X =
[[58 35 41 72 37 24 42 36 28 43 25 60 45 40 69 64]
 [32 11 56 39 39 56 35 60 54 34 23 35 56 62 39 21]
 [47 70 30 16 41 52 37 39 38 48 64 43 21 29 19 45]
 [38 74 55 35 51 62 36 45 70 37 50 37 53 16 36 29]
 [60 30 42 69 34 30 34 41 29 41 19 63 44 41 66 61]
 [48 75 35 19 42 56 34 40 45 46 60 44 25 21 21 43]
 [53 11 47 50 28 48 23 56 35 36 11 57 43 55 48 42]
 [47 69 29 16 41 50 38 38 37 49 64 43 20 30 18 45]
 [43 41 34 66 48 14 64 26 27 49 50 43 44 48 64 63]
 [38 42 29 54 50 14 69 25 25 52 61 36 38 54 53 59]
 [45  7 51 43 30 53 26 60 41 36 14 49 46 60 42 33]]
Rows and columns are counted from 1.
(1, 1): 58
(7, 15): 48
(5, 14): 41
(6, 2): 75
(9, 2): 41
(1, 6): 24
(5, 15): 66
(7, 6): 48
(10, 6): 14
(10, 8): 25
(3, 3): 30
(8, 7): 38
(10, 13): 38
(11, 12): 49
(5, 9): 29
(1, 16): 64
(8, 2): 69
(9, 13): 44
(8, 14): 30
(8, 3): 29
(3, 5): 41
(7, 9): 35
(11, 4): 43
(5, 16): 61
(2, 13): 56
(3, 4): 16
(7, 13): 43
(3, 16): 45
(10, 5): 50
(2, 12): 35
(5, 4): 69
(6, 13): 25
(1, 3): 41
(10, 11): 61
(9, 3): 34
(6, 6): 56
(4, 9): 70
(2, 6): 56

m =
array([[ 1.55, -1.05, -0.07,  1.14,  0.65,  1.98,  0.26,  0.59, -0.72,
         1.63,  0.76, -0.67,  0.96],
       [ 0.63,  0.75,  0.04,  0.87, -2.16,  0.38,  1.78,  0.28, -1.52,
         1.08,  0.80, -1.68,  1.44],
       [-1.04, -1.44,  0.07, -2.30,  0.66,  0.95,  0.38,  0.67, -0.19,
        -1.16,  0.51,  0.23,  0.71],
       [ 1.35,  1.03,  0.95,  1.11,  0.58,  0.16, -0.64,  0.08,  0.15,
         1.11, -0.63,  1.09, -0.47],
       [ 1.33,  0.65,  0.32,  1.27, -0.23,  1.86, -0.49,  1.15, -1.05,
         1.51,  1.76, -2.16,  1.50],
       [ 1.03,  1.63,  0.91, -1.54, -0.13, -0.50,  0.07,  0.47,  0.33,
        -0.29, -0.09,  0.80,  0.35],
       [-0.35, -0.69,  0.38, -0.78,  1.30,  1.41, -2.71, -0.39, -1.42,
        -1.69,  1.61, -1.09,  0.73],
       [-0.23, -1.60, -1.29,  1.20,  1.00,  1.15, -1.01, -0.53,  1.18,
         0.67,  0.36,  1.33, -0.72]])
Rows and columns are counted from 1.
(1, 1): 1.55
(5, 7): -0.49
(3, 4): -2.30
(5, 13): 1.50
(1, 10): 1.63
(8, 9): 1.18
(6, 3): 0.91
(5, 12): -2.16
(2, 11): 0.80
(8, 8): -0.53
(2, 3): 0.04
(5, 10): 1.51
(4, 11): -0.63
(3, 1): -1.04
(7, 13): 0.73
(3, 12): 0.23
(3, 13): 0.71
(5, 6): 1.86
(7, 12): -1.09
(8, 12): 1.33
(8, 2): -1.60
(5, 4): 1.27
(5, 3): 0.32
(1, 12): -0.67
(5, 8): 1.15
(1, 4): 1.14
(1, 2): -1.05
(3, 5): 0.66
(8, 6): 1.15
(3, 8): 0.67
(8, 11): 0.36
(6, 8): 0.47

x =
array([[42, 20, 53, 56],
       [86, 63, 72, 63],
       [50,  3, 57, 57]])
Rows and columns are counted from 1.
row 1 col 1	42
row 3 col 4	57
row 3 col 3	57
row 1 col 3	53
row 1 col 4	56
row 2 col 1	86

grid =
73,40,-299,100,-371,6,18,-627,150,243,236,-264,182,-245,266,-18
516,-829,155,168,-328,-870,-4,-237,-59,145,-277,-143,68,-189,-348,18
-356,-688,-302,-93,359,-60,-100,-381,-241,-15,9,-169,-118,-118,-366,224
-227,-124,-194,-278,-248,-167,-406,-170,84,-57,70,-142,49,-53,-25,-400
Indices start at 1.
(1, 1)	73
(3, 9)	-241
(1, 14)	-245
(2, 15)	-348
(4, 3)	-194
(4, 16)	-400
(4, 12)	-142
(2, 1)	516
(2, 13)	68
(2, 14)	-189
(1, 6)	6
(3, 16)	224
(3, 10)	-15
(1, 16)	-18
(4, 9)	84
(4, 1)	-227
(3, 1)	-356
(1, 9)	150
(2, 2)	-829
(4, 15)	-25
(4, 13)	49
(3, 15)	-366
(4, 4)	-278
